In the data rows, the value 128 means zero.
Here are some points:
[116  90 117 128 128 110 113 106 101 134 134 123 100 112 117  96 136 104 112 129 135 129 127 107 104  93 113 116]
[118 115 120 162 124 166 113 167 133 155 159 173 142 161 194 168 107 140 166 138 143 105 137 121 173 133 175 143]
[156 183 173 145 158 196 190 197 171 164 135 153 153 166 180 191 185 195 198 124 141 182 180 177 176 181 180 189]
[148  95 105 125  82 128 108 104  89  99 111  73 131 125 107 114 106 109 131 126 114  95  96 150 121 139  97  92]
[199 184 181 164 150 179 139 152 204 149 172 131 210 165 147 163 167 178 156 196 176 144 133 187 179 175 115 148]
[117 155 113 118 128 146 127 169 147 115 104 104 146 103 143 148 135 154 170 115 118 141 128 139 146 144 151 174]
[ 63 150 112 105 132 116 120 153 156 120  92 121 123 101 153 127 125 151 133  78 104 123 136 112 119 110 159 179]
[147 106 119 114 115  87 129 109 111  85 121  78 110 119  81 117 122 112  84 144  99 112 131 143  96  97  83  97]
[121 163 121 117 126 164 129 123 150 134 125 108 154 113 159 112 127 158 157 110 137 117 131 142 139 166 161 180]
[216  47 225  29 206  78 216  40  51 255 243 250  55 231  81  61 195  64  77 216 242 193 234   6  81  18  80  42]
[ 73 160  91 159 135 166 114 150 155 168 145 151 134 132 200 164  95 152 187  94 126  96 128 112 156  76 180 158]
[137 109 134 132 119 115 111  91 104 125 127 139 119 103  96  93 128  97  96 130 128 133 100 128 111 122  71  68]
[ 67 116  86 128 126 104  90 110 127 159 126 134 104  94 155 120  82 120 138  92 123  84 118 105 109  51 150 115]
[125 122 145 109 100 114 141 134  96 110  86 128 104 109  93 105 125 124 104 112 121 143 127 146 122 156 116 135]
[ 82 121 123 135 162  84 143 105 124 139 115 150  85 128 111  95 134 103  99 114 135 155 143 115  93  83 114 114]
[ 77 123  90 146 125 119 111 153 125 135 105 146  93 123 140 150  80 106 137  98 112 117 126 120 129 100 148 121]
[ 49 160  83 128 142 132 119 106 158 116 125 107 128 109 154 152 111 132 163  80 105 123  97 137 120 106 134 140]
[116 117  95 137  93 122 110 116 126 109 126  87 145 109 122 132 105 128 130 120 123  84 121 124 150 100 128 123]
[121  83  98 144 122  97 118  94  85 108 144 114 114 129 118  95 111  96 115 135 126  98 119 139 112 101 123 121]
[134 101 121 134 101 113 106 131 113 111 116 109 119 113 101 122 126 107 109 133  99 117 125 117 125 105 120 110]
[102  98 133 109 158 104 155  99 103 168 147 149  71 159 117 106 130 109 112 109 144 129 169 113  89  32 110 113]
[130 140 119 118 112 115 127 100 120 107 126 110 130 112 100 112 113 119 104 114 109 115  94 153 113 150 101 103]
[129 105 121 136 109 112 114 132 119  78 111 115 122 113 110 129 114 125  93 130 103 125 103 128 118 152 111 115]
[126 150 125 113 132  91 135  89 145  94 103  65 128  94  86  89 158 130 107 121 107 152 118 136  89 152 110 125]
[211 151 203 173 161 182 185 204 150 173 166 199 188 204 179 181 193 173 169 185 188 187 186 181 183 226 182 179]
[165 149 128 126 119 152 150 172 121  89 117 103 156 128 118 150 154 139 154 147 125 145 125 161 165 188 134 174]
[220 107 153 104  96  89 144 100 102  42  80  27 151 123  39  95 181 117  76 156 111 155 122 148  84 209  58 105]
[ 95 131 107 113 114 102 133  87 124 113 116  82 110 118 110 114 116 127 128 102 110 116 111 134 101  94 106 120]
[ 40 159  80 146 149 118 113 125 147 139 141 148 124 119 189 143  99 138 171  91 113 124 114 103 129  90 171 144]
[203  46 214  52 212  69 212  71  49 229 224 255  51 213  76  80 191  51  59 208 220 201 213  38  87  60  75  46]
[136 142 110 151 129 140 107 136 159 126 165 122 180 130 159 149 115 146 154 161 147 105 110 144 152 147 151 141]
[ 95 205 134 166 177 190 179 169 187 220 165 165 148 167 218 179 167 183 233 116 163 180 178 152 167 146 229 200]
[143 171 145 153 139 163 140 169 150 147 142 156 163 142 173 160 148 162 178 148 142 167 135 135 158 189 184 166]
[107 140 127 128 105 126 141 115 123 125 100 109 115 127 115  92 132 130 131 104 122 140 136 119 119 115 111 124]
[102 116 101 151 115 122 121 105 102 119 133 131 112 125 127 109 108 103 129 115 111 121 109 121 116 110 124 114]
[105 143 103 120 109 139 110 127 145 111 127  90 137 117 144 131 103 147 142 113 115  85 134 130 143  96 142 155]
[120 126 108 133 135 126 108 105 143  84 111  52 137  88  99  89 156 133 127 119 107 114 106 126 115  92  94 149]
[129 142 121 113  90 141 104 113 149  98 102  68 164 105 125 110 130 151 145 128 125 132  94 131 120 184 132 156]
[ 76 130  87 137 116 136 102 104 129 131 143 121 133 103 168 132 102 139 154  85 101  77  90 135 127  91 149 130]
[134 105 120 136  94 142 100 139 100 112 114 148 126 121 140 141  76 122 131 117 109  86 112 127 147 125 137 114]
[135 120 148  87 153  90 134 101 117 131 109 117  98  92  87  74 178 111 105 132 134 175 131 123  85 132 102 116]
[ 68 165 128 144 140 143 139 129 171 141 139 164 151 136 192 163 129 174 160  87 111 126 106 119 136 149 183 160]
[132 160 119 141 118 160  98 160 172 143 121 123 166 114 171 169 123 156 158 131 130 121 112 139 151 156 150 133]
[ 74 129 112 121 130 109 143 106 121 127 110 130  94 122 131 100 115 127 130  91 125 131 131 132 108 122 160 150]
[255  33 255   0 201  60 234  55  19 209 222 239  75 242   9  56 245  17  37 255 237 247 212  18  79 143  30  33]
[126 163 147 172 133 172 135 166 162 175 175 196 160 153 181 173 108 165 161 145 157 125 153 119 190 122 176 138]
[175 169 163 166 150 178 160 194 150 170 164 189 161 161 169 185 148 148 175 177 154 154 167 172 191 167 175 180]
[112 134 113 154 124 135 107 130 154 118 149 132 147 129 163 153 105 146 127 131 119  91 140 105 149  96 166 135]
[ 98 142 123 125 129 116  85 108 145 115 107 123 136 101 131  98 105 134 113 102 123 106 102 107 111 126 128 134]
[154 110 130 117 102 104 110 110 105  92 105  89 132 103  80 110 139 100 103 136 120 130 116 120 113 154 100 111]
[ 80 147  99 156 124 150 107 146 147 151 147 162 128 137 183 151  72 141 142 114 127  87 126 116 153  96 163 136]
[193 112 153 110  89 144 110 139 139  52  84  45 170 105  59 105 149 149  95 139 112 129 103 157 131 210  81 126]
24 more points follow, each with its number after it:
[125 121 100 126 104 130  92 131 136  92 105  80 149  92 117 130 119 120 119 125 126 111 119 136 137 143 118 144] 0
[113 194 125 143 198 165 139 164 206 160 148 135 159 123 195 150 140 198 169 119 161 136 154 174 139 138 179 187] 1
[193 177 161 155 158 185 166 180 193 141 134 101 179 147 151 180 183 183 163 162 157 164 180 173 164 181 155 181] 2
[118 160 123 140 110 163 145 128 138 119 114 110 137 130 143 138 121 156 161 103 117 127 119 141 148 161 152 150] 3
[132 146 121 157 132 163 137 202 150 130 112 148 140 117 156 169 129 158 140 123 122 149 138 135 156 170 154 149] 4
[112 186 146 174 161 158 171 157 180 179 163 192 151 163 207 185 130 185 176 138 159 150 159 157 167 156 214 166] 5
[ 67 114 114 122 128 120 111  97 105 139 150 158  99 117 153 104 105 128 129  80 105 102 117 104 108  69 127 119] 6
[ 50 115 109 135 106 127 143 123  88 169 117 187  73 141 156 147  84 100 145  70 111 111 125 117 132  89 166 123] 7
[ 90 103  97 160 106 119 115 117 107 120 128 128 117 150 141 149  88 111 135 100 109  86 121 102 132  79 145 115] 8
[201 158 170 194 179 191 156 183 188 159 183 159 186 172 149 182 163 171 150 180 172 140 175 185 190 140 133 140] 9
[131 155 118 112 106 142 121 143 138 109  89  86 144 108 124 146 128 133 156 116 109 118 110 148 148 159 127 151] 10
[ 78 126  86 159 109 158  89 112 135 157 166 162 137 114 188 145  64 139 162 101 117  58  71 130 151 103 159 109] 11
[168  94 142 139 124  94 125 116  97 100 120 143 105 129  80 125 121  88  57 155 118 124 110 142 103 136  75  73] 12
[209 164 189 161 130 197 161 158 145 147 165 146 198 157 155 159 192 178 192 179 168 187 136 153 180 217 153 166] 13
[123 122 113 116 121 100 108 101 119 110 113 101 116  95 107 100 113 117  97 120 123  97 114 161 108 113  94 116] 14
[110 150 111 169 131 157 121 140 142 166 166 162 143 146 181 143 100 141 173 141 151 105 135 122 174 120 178 147] 15
[129 126 118 139 105 155 105 177 130 118 102 131 126 122 139 164 102 128 141 125 116 114 135 137 162 131 142 134] 16
[194 163 154 149 149 172 139 141 165 129 156 101 190 132 126 142 181 157 176 173 145 152 118 173 161 205 145 169] 17
[147 190 126 149 155 142 139 158 190 141 134 118 170 130 149 170 140 152 149 158 150 148 132 165 154 184 144 150] 18
[133 122 111 128 152 104 132 139 126 111  75  82  93  99  75 112 157  96 113 117 117 180 148 136  96 147 117 128] 19
[102  97 128 113 159 106 146  71 109 142 163 154  96 155 117  87 123 105  88 119 160 123 129 130  87  69  77 101] 20
[ 94 144 114 122 120 133 116 116 128 120 111 118 125  97 137 118 119 135 146  87 102 130 109 116 120 140 142 136] 21
[147  92 141 118 143  99 141 132  90 130 128 143  90 125  79 109 151  97  93 131 125 158 145 107 102 106  97  98] 22
[ 27 134  91 142 140  99 116 108 115 151 134 168  97 124 171 110 101 118 143  86 122 134 108 105 105  83 159 129] 23
Which two of these numbered points are nearest to each point below, looking only along the 2 directions in which the first points spread most? Their numbers follow each, nearest first.
[ 98 176 112 150 149 146 113 148 184 153 148 135 166 126 176 157 129 161 173 126 142 133 128 115 150 129 173 162] > 4 18
[230 169 197 166 164 183 156 176 179 145 158 146 203 161 154 157 194 188 150 198 185 180 166 194 172 219 136 150] > 9 13
[173 177 157 171 167 189 166 167 175 173 183 159 175 171 165 160 151 169 171 167 175 137 174 197 186 154 146 168] > 13 9
[ 98 167 123 149 138 164 153 144 161 179 173 150 153 155 215 163 139 187 202 114 143 117 156 129 161 121 222 179] > 1 2
[191 107 135 117  86 140 106 180 118  73  62  62 134  96  66 112 131 121 100 152 111 120 118 160 140 169  74 120] > 14 6
[171 191 194 166 167 197 189 163 175 201 193 181 166 160 187 172 188 204 204 159 158 180 187 162 183 160 210 181] > 9 5
[166  97 127 126 127 111  90 159 126  63  73  69 146 112  75  96 151 114  84 137 125 142 127 126 117 191  98 129] > 14 19
[ 72 120  89 146 115 109 123 125 103 145 117 145  99 127 139 116 105  94 148 107 102 117  92 142 117 114 142 126] > 8 23
[194 161 205 147 135 179 167 212 143 152 142 216 182 170 162 173 167 162 152 180 154 187 146 170 183 241 166 178] > 9 13
[163 160 155 138 146 172 160 165 165 125 135 135 157 140 144 170 136 174 156 132 116 138 158 168 160 156 158 168] > 15 18
[ 84 144 103 156 125 153 124 145 135 164 146 171 131 130 198 168  87 154 180 100 121  93 131 130 164  89 188 136] > 4 18
[200 161 176 171 149 173 166 195 166 167 162 158 181 165 171 197 182 171 187 194 175 179 182 160 188 185 192 189] > 9 13
[107 139 114 145 107 139 113 145 148 119 109 127 121 109 127 136  90 135 116 111 111  95 126 129 149 107 124 127] > 21 10
[155 113 159  95 137 106 126  99 107 107 105  97 109 116  75  69 165 115  88 134 132 167 121 112  78 152  79 109] > 12 20
[132 166 145 136 152 177 137 181 178 156 143 158 146 142 179 178 118 171 151 134 142 128 160 155 164 148 174 173] > 1 2
[189 116 134 157  81 143 103 127 118  87 155 116 202 140 132 142 117 136 122 183 138  89  84 135 168 169 106 112] > 7 23
[162 165 141 178 167 150 157 184 172 142 143 154 172 164 171 178 141 167 144 168 164 142 149 175 167 169 159 155] > 2 17
[162 106 152  75 139  94 155 109 116 110  96  69 105 121  65  91 188 111 101 137 123 170 134 149  71 149  82 121] > 12 20
[158  79 127 127 109 107 120 118  83 122 129 128  97 141  85 119 104  86  91 146 131 109 127 136 114  90  65  72] > 12 20
[ 62 163  96 132 124 141 115 137 158 136 117 111 130 100 156 143 120 146 178  87  94 118 111 116 138  91 161 161] > 11 10
[ 93  84 110 142 101 118 106 156  88 135 120 187  96 147 160 133  63 111 110 109 112  89 130 110 128  87 156 109] > 23 7
[ 82 147  96 142 128 161 126 157 126 150 139 168 116 106 172 148  94 129 159 101 111 106 119 141 163 126 162 159] > 3 4
[157  96 142 111 115  89 117 101  89 116 110 116 119 142  88 105 133  96  92 141 133 137 108 124  89 141  95  83] > 12 20
[125 141 120 147 113 162 116 160 119 145 137 174 155 125 160 138 102 122 149 138 150 121 103 126 177 188 153 168] > 4 15
[140 106 114 136 108 144  82 171 152  98 106 108 152 122 133 165  95 135 100 128 124  77 128 140 155 131 123 124] > 10 21
[114 133 102 129 109 128 104 127 136  87 112  88 137 100 121 123 107 127 114 122 106  90 107 142 133 103 102 151] > 0 21
[ 80 159  97 134 123 130 111 130 154 141 103 111 121  99 150 132 107 142 161  96 119 135 128 110 129 114 151 129] > 10 16
[ 90 149 107 137 137 131 124 185 167 109  80 107 112  87 133 147 122 155 119  95  93 139 145 130 128  99 130 156] > 10 21
[137 118 140 115  94 154  98 145 111 123 105 148 141 128 142 130 102 128 141 110 128 119 128 116 147 170 156 131] > 7 16
[ 90 148  91 110 114  93 111  84 140  87 122  53 153 105 132 112 137 130 148 114 101 108  92 134 106 131 126 148] > 0 21
[135 151 136 130 114 140 136 146 137 101 105 113 152 124 128 147 150 136 144 130 120 151 129 115 160 166 125 139] > 7 16
[201  77 191  66 185  77 198  67  86 166 173 144  84 193  55  69 210  88  74 185 183 202 176  82  60 105  65  76] > 22 20
[177  80 140 105 123 106 121 112  95  90 109  98 118 135  74  79 135 101  70 142 137 113 124 156  94 147  68 109] > 12 20
[ 76 172  96 140 132 128 118 128 163 133 142 130 146 106 184 156 114 171 175 109 106 108  78 136 134 118 173 147] > 11 3
[165 167 174 122 126 149 147 155 158 111 138 134 178 146 126 143 157 161 147 173 144 151 119 153 171 183 120 158] > 17 15
[120 117  97 138 103 147  95 108 130 100 135  84 137 110 126 129 104 125 137 124 120  86 102 141 143  98  94 105] > 0 8
[ 87 122  93 152 111 116  87 118 137 120 122 119 131 118 132 133  85 114 125 117 120  85  93 117 134  93 132 115] > 0 21
